In the data rows, the value 128 means zero.
Some points:
[160 150 179 109 188 117  84  90 126 143 157 147 146 139 123 122 245 138
 139 161 119  97  92  70 154 215 128 172 141 152  58 142 149 161  96 192]
[158 131 134  72  66 139 136 212 112 148 198 138  85  90 151 169  84 125
  73 149 101  87 118 121 154  65 127 170 140 104 105  94 204 250  80 119]
[231 121  97 103  80 110 135 154 145  94 178  62 143 162 121 112 186 156
  87 122  52  81 144  34 155 154  89 142 128 183 166 109 181 166 131 162]
[ 75 144 181 139 198 212 165 195 133 116 181 136 206 128 138 156  96 103
 139 169  90 130 168 167  76  69 131 167  75 144 102 133 104  99 140 122]
[ 96 152  61 117 140 145  78  82 163  24  89 153 180  66 111 131 122 126
 135 109 126  89 100 158 132  50 153  99 104 168 158 179 107 106 132  99]
[144 182 224  68 133  99 189 144 101 156 155 184 121 167 178 121  82 167
 112 101 157 110 191 128 179 152  94  50 110 126  96 123  97  87 211 137]
[131 135 102 135  72  98  63  69 130 159  96 148  52 152  73 132 163 130
 117 149 167 128 136 141 131 109 107  87  57 148 164 206 153 187 127 180]
[151 152  63  58 168 111 176 148 160 117 100 162 122  90 162  86  95  55
 179 108 146 143 111 159 145 195 162 196 107 143 163  28  93 172 139 135]
[ 82 117 143 142 187 147 104  79 192 110 138 134  91 175 187 147  43  57
 117 154 117 159 121 146 105 174 160 127 102  84  58  99 167 144 159 172]
[154 159 186 170 104 156 159 211 150 115 172 102 235  98 132 188 153 101
 103 156 127 126  74  96  95  74 149  44  96 114  84  86  74  66 162 109]
[151 152 178 154 122 116  95 127  93 134  99 135 145 171 110 154 105  99
 120  61  93 129 106 183 147 242 169 164 128  62  96 130 103 117  62 152]
[139  75  85 180 162 156  89 131 115 191  94 193 156  79 153  57 131 177
 159 158 110 165 104 147 118  84  80  37 137 120 148 158 116 131 123  90]
[ 87  82 143 194 139 134 217 109 121  65 136 118 255 132 184 137  83 153
  78 150 127 220  92 203 165 146  80 105 125 153 134  87  91 179 159 141]
[ 91 103 131 214 122  93 107 137 196 141 115 122  73  70 144  57 114 194
 141  54 129 179 103  98 123 122 133  52  27 126 156 115 180 100 128 119]
[170 165 152 121 146 117 126 176 175 169  62 141 178 140 126 149  59  41
  93 147 136 201 132 106 215 135  70 179 100 100 125 153 151 121 131 147]
[ 76 180 105 109 115 178 135 156 128 134 145 158 156 152 129 215 163 105
 108 137 108 117 169 120 160 132  94 125 171 103 123  75 176  57 122 191]
[104 142 105 111 114 105 201  55  41  86 163  92  45  79 116 126 155 121
 119 153 137 147  56 106 188 150 121 124 138  88 142 115 102  93  54 100]
[109 145 123 135 152 104 109 110 174 225 129 173 101  58 111  94 192 173
  72 105  93  52 113 150 102 131 120 154 166  30 185 116 185 126 154  72]
[195  72 176 113 106 210 173 111 147 153  79  90 157 137 107 208 163 120
 162 110 126  99 147 148 122 255 178 128 119 124 177 113 158 142 118 144]
[140  99 207  66 103 168  52 120  90 145 123 143 126  94 131  98 179 147
  75 113 171  78 104 136  20 108 152 126 101 116 173 126 109 119  81 106]
[158 137 163 169 118 119 102 136 112 138  81 152 114 118  87  59 111 178
  66  83  98 152 156 139  55  94  99 135 139  93 172 135 162 142 147 152]
[147  34  89 128 149  74 141  96  86  76 134  94  79  92 143 153 183  72
 250 115 116 162 119 143  96  88  67 128 187  40 154 208 122 122 117  71]
[127 144 159 163 164  78 148 171 143  82  56 165  94 101 100  70 141 120
 129  60 133 134 112 164  65  71  86  77  71 203 130 171 157 149  98 106]
[165 177  73  53  76  81  38 198  88  97 147  60 205 189 132  99 137 154
  88 150  76  56  91  73 147 191 119 147 139 126 138 155 103 170 142 116]
[161 192 125 211 132  88  92  58 155 138  57 147 143  81  78 114 128 210
 141 195 128  93 163 118  81 114 121  60 163 103 115  69 189 147 159  73]
[117 180 117  60 111 120 105 135  74 201  76 158 146 167  86  86 152 189
 138  64  94 214 176  87  51  77 225 124 121  91 124 113 170 117 150 164]
[200 165 113 131 114 193 113 177 184 115 143 109  17 177 195 134 116 140
 147 110 131 141  95  62 109 145 106 157 164 113  56  65 156 165  79 146]
[ 60  60 129 157 148  56 171 184 169 147  85 147 140 165 113 120 119  86
 130 137 138  89  97  98 203 138 219 156 141  96 126  91 113 124 133 195]
[109  97 117 162 129 159 168 128 137 152 147 131 202 185 152 129 138 116
 164 234  81 112 152 165 127 118  77 165  59 121 143  69  49  71 144 150]
[ 76  74 148 118 138  80 187 107 108  91 137 165  49 150  26 168 130  59
 168 155 122 162 102  95  80 137  92 162 182 173 147 214 101 118 131  82]
[ 40 155 158 124 151 196 128 132 198 137 103  67 218 111 161 189 122 153
 136  79 128 157 160 126 106 120  39  96  77 179 155 129  53 127 255 137]
[ 52  84 142 103 172 101 132 110 148 146 141 135 196 141 128 124  49 115
 206 101 164 107  97 154 132 177 152 137 142 153  86   0 162 126 110 116]
[109 153 155 102 135 157 162 100 156 129  68  85 122 160 163  61 145  74
 145 104 189  69 128 101 185 149 128 135 164  96 118  95  71 149 113 104]
[ 95 107  95 100  96  50 154 146  70 106 107  44  39 129 156 203 112 167
 212 190 193 122 117 201  79 132 127 149 161  91 153 162 133  64 124  93]
[ 99  53  33  90 126  37 149  61 112 150 208  53  97 132 109 105 108  31
 186 159 199 195 146 118  36 113  52 129 204 194 138 146 106  87  97  64]
[112  83 109  85 187 100 142  59 115  40 189 125  32  95 100 157  78 135
 110 183 197 248 108  66 108 162  92 166 133 118 197 112  88  98  88  68]
[125 106 133 187  95  85  23 154  93 164 136 203 160 112  95 114 199 128
 155  77 183 134 188  80 121 109 162  93 145 106 149  51 136 168 152 130]
[145 115 102 117  61 140  98 118 165   8 129 168  69 104 150 140 125 178
  95 141 179 110 166 178 135 102 117 165 183 199 159 202 149 119  99 110]
[120 125 129 143 160 100 167 121 126 194 121 123 167  93 167  78  72 118
 105  76 137 144 211 164 158 169  69 106  96 232  90 158 133  49 183 103]
[167 128  95 104 110 138 109 142 150 126 226  76 165 130  46 147 105 160
  64 107  81  95 199  83 163 127 169 156 178 160 103 140 155 160 108  96]
[137 162  77 117  93 152 101 139 100 214 114 128 131 134  96 228  90 107
 158 135  63  89  47 116 133 211 161 144  94 140  97 114 168 190  53  91]
[160  53  84  94  48 186 104 120  79  69 146  91 174 188 100  82  69 184
 131 103 104  89 119  38 102 142  74 192 137 166  45  84 146 166 111 106]
[ 87  78 135  58 139  84 149  81  63  75 103  95  26  94 106 172 125 105
 204 181  96 129 108  61 116 126  85 141 149 132 219 135  95 111 137 125]
[166 128 164 103 220 134  94 146 121 136 149 117 175 101 112 156  80 119
 115 132 143 116 155  91 132 135 137 105 140  17  50 190  85 125 161 217]
[108  91  52 145 200 163 143 135 112 106  71 153  96 109  86  87 169  95
  66  44 126 116 148 222 113 122 136  53 110 172 138 133 152 161 130  76]
[ 90 144 121 130 127 128 177 152  84 144 123  39   5 193  31  96 183  59
 163 164 201 135 102 165 113 153 127 141 170  86 152 144  94 142 123  86]
[141 110 120  88  77 117 110  63 158 147 192 113 173 195 128 150 127 123
 134 104  86  76 110 144 173 132 136 109 158 145 124 161 175 179  77 208]
[103  77 129 127 146 183  82 195  68 121  90 125  78  93 121  59 126 204
 134 128 185 111 100 139 127  94 119 109 188 166 165 159 164 118 143 155]
[ 91 171 137 124 180 148 167 157 151 174  93  69 224  69 146 102  79 134
 138 142 129 162 207 165 163 133 126  83 109 172  99 149  87 130  99 116]
[ 78 160 144 173 161 149 113 171 105 146 121  99  92 111 195  91 163 120
 116 147  96 134 131 117 181 191 127 164  72 158  60 156 166  81 193 152]
[ 73 122 113 119  89 147  90 123 181 160 101 133 117 121  70  74 145 157
  53 153 167 114 136 147  70 121 112  66 122 103 143 103 158 107 100 174]
[168 213 112 164 102 170 130  94  64 102 179 150 157 131 104  62  91 115
 152  99 124  79 112 134 100  84 155  77 108 101 185 167 212 114 162 171]
[ 92 199 135 113  92 115 140 150 114 143  87 137 145 166 136 190 150 127
 114 148  75 210 141 122 144 190 145 110 135 105  98  80 173  75  81 154]
[107 129  94 115 134 155 126 101 120 125  33 175 154 123 193 150 159 139
  52 143 158 166  50 119 113  80 136  92 145 213 134 212  89 153 146  78]
[152 196 124 172 133 163  76 177 137 159 192 167 122 113 139 106 116 152
 176 148 148 105 157  83 144 141 201  81 139 133 211 190 116 168 123 150]
[141 131 164 149  64 134 128 146 199 140 139 152 137  46 164  70 140 133
 171  84 112 153 131 179 134 173 139 195 140 159  91 149  71 101 111 165]
[102 158 202 160  77 132 130 116 136 154  69 148  87 135 165 138 153 104
 111 155  65  86 202 128 174  93 166 179 147  93 137 107  49 127  94 130]
[ 93 120  86 115 133  92 134 135 135 119 216 104   0 163 116 158 157 170
 163 114 145 172  52 198  99 124 112 125 124  74 159 158  32 124 109 146]
[165 142 129 186 199 101 178 158 153 109 136 108 200  55 114 114  28 135
 138 101 177 156 144 165 169 140  63 152 120 234 100  98  84 121 181 163]
[198 191 152  91 214  92 123 111 130 176 179 114 157 203 129 197 199 170
 116 136  60 129  80 131 170  61 155 182 190 148 122  94 144 139  88 130]
[141 116 109 146 134 100 163 156 130 150  71 123 123 107 140 145  38  99
 145  26 116  66 148 127 168  96  91  63 135 154  44  97  25  80 173 165]
[148 151  58 152 102 136 218  90 119 106  66 141 125 157 102 113 124 171
 139 170 173 107 105 137  74  79 216 135 151 143 136 160 110 162 124 150]
[143  85 158  71  91 150 140 143 172 110 197  93  68 207 127  73 107 168
 123 149  66 106 165  51 193 110 144  88 140 132  49 159 150 211 156  71]
[155 165 174 154  72 143  36  58  80 112 108 154  41 129  84 124 129 153
  88 157 165 123 109 191 169  51 159 173 133 161 126 117  97 167 171  92]
[157 151 119 232 138 117  95 138 161 151 111 212 172 178 127  76  73 181
 125 106 167  74 162  97  77 134 107 144 113  50 171 182 139  75  93 106]
[166  80 147 153 103 138 125 159 123 156 169 129 185 173 178 175 180 134
  94 121 133 144  98 120 123 140 187 190 100  91 164 112 113 121 200  92]
[213  60 114  96 132 169 100 117 160 136  79 170  93 116  88  73 133 127
 109 154  91 163 105 180 122  58 136  63 115 154 171 114 150  58 118 153]
[119 145 151 117 201 119 111 125 115 139 106 105  92 163 207 151 198 131
 127 107 132 129 208 134 180 146 174 131  78 108  81 125 118 133  24 149]
[170 187 115 149  45 202 121 115 111 122 177 236 109 103 143 146 158 117
 143 117 175 124 115 127 121 117 167 105 108 144 170 141 157 117 111  87]
[ 99  53  81 150 131  90 142  74  76  68 157  40  35  53 119 172 121  70
 131 191 150 150  70 115  66 100  99 155 180 147 117 174 126  68 171 115]
[ 65 109 230 156 150 131 127 100 121 104 139  70 233 172 199 176  78  60
 135 109  94 178 121 133 148  95 125 167 128 136 173  97 188 120 151 113]
[154 150 164  85  99 101 138 142 151  48 150 176 198 115 125 140 248  93
 158 174  94 175 167 162 145 173 203 130 120  49  81 134 154 133 156 137]
[151 103 112  76 108 155 168 105 124 163 165 118 179 142 112 164 148 196
 136 119 147  94 127  49 185  80 110 216  42  61  70 129 195 171  54 108]
[111 116 110 176 152 110 173 129 141 122 147 145 137 102 193 155 105  46
  52 131 105  83 174 153 105 145 125 119 110 149 125  80  79 133 202 175]
There is one direction along which these points spread out most. Take the direction at right angles to it along which they spread out most. Go by this last direction. Where along it does each point below lie, from 0 to 99? 50 is the average, and the first point above lies past it. One standard deviation of the points above along it is 16.
[109 145 123 135 152 104 109 110 174 225 129 173 101  58 111  94 192 173
  72 105  93  52 113 150 102 131 120 154 166  30 185 116 185 126 154  72] 64
[167 128  95 104 110 138 109 142 150 126 226  76 165 130  46 147 105 160
  64 107  81  95 199  83 163 127 169 156 178 160 103 140 155 160 108  96] 72
[119 145 151 117 201 119 111 125 115 139 106 105  92 163 207 151 198 131
 127 107 132 129 208 134 180 146 174 131  78 108  81 125 118 133  24 149] 59
[ 91 171 137 124 180 148 167 157 151 174  93  69 224  69 146 102  79 134
 138 142 129 162 207 165 163 133 126  83 109 172  99 149  87 130  99 116] 24
[151 103 112  76 108 155 168 105 124 163 165 118 179 142 112 164 148 196
 136 119 147  94 127  49 185  80 110 216  42  61  70 129 195 171  54 108] 78
[143  85 158  71  91 150 140 143 172 110 197  93  68 207 127  73 107 168
 123 149  66 106 165  51 193 110 144  88 140 132  49 159 150 211 156  71] 72
[ 40 155 158 124 151 196 128 132 198 137 103  67 218 111 161 189 122 153
 136  79 128 157 160 126 106 120  39  96  77 179 155 129  53 127 255 137] 14
[157 151 119 232 138 117  95 138 161 151 111 212 172 178 127  76  73 181
 125 106 167  74 162  97  77 134 107 144 113  50 171 182 139  75  93 106] 52
[ 90 144 121 130 127 128 177 152  84 144 123  39   5 193  31  96 183  59
 163 164 201 135 102 165 113 153 127 141 170  86 152 144  94 142 123  86] 56
[ 87  82 143 194 139 134 217 109 121  65 136 118 255 132 184 137  83 153
  78 150 127 220  92 203 165 146  80 105 125 153 134  87  91 179 159 141] 18
[ 91 103 131 214 122  93 107 137 196 141 115 122  73  70 144  57 114 194
 141  54 129 179 103  98 123 122 133  52  27 126 156 115 180 100 128 119] 38
[137 162  77 117  93 152 101 139 100 214 114 128 131 134  96 228  90 107
 158 135  63  89  47 116 133 211 161 144  94 140  97 114 168 190  53  91] 74
[ 95 107  95 100  96  50 154 146  70 106 107  44  39 129 156 203 112 167
 212 190 193 122 117 201  79 132 127 149 161  91 153 162 133  64 124  93] 46
[139  75  85 180 162 156  89 131 115 191  94 193 156  79 153  57 131 177
 159 158 110 165 104 147 118  84  80  37 137 120 148 158 116 131 123  90] 37
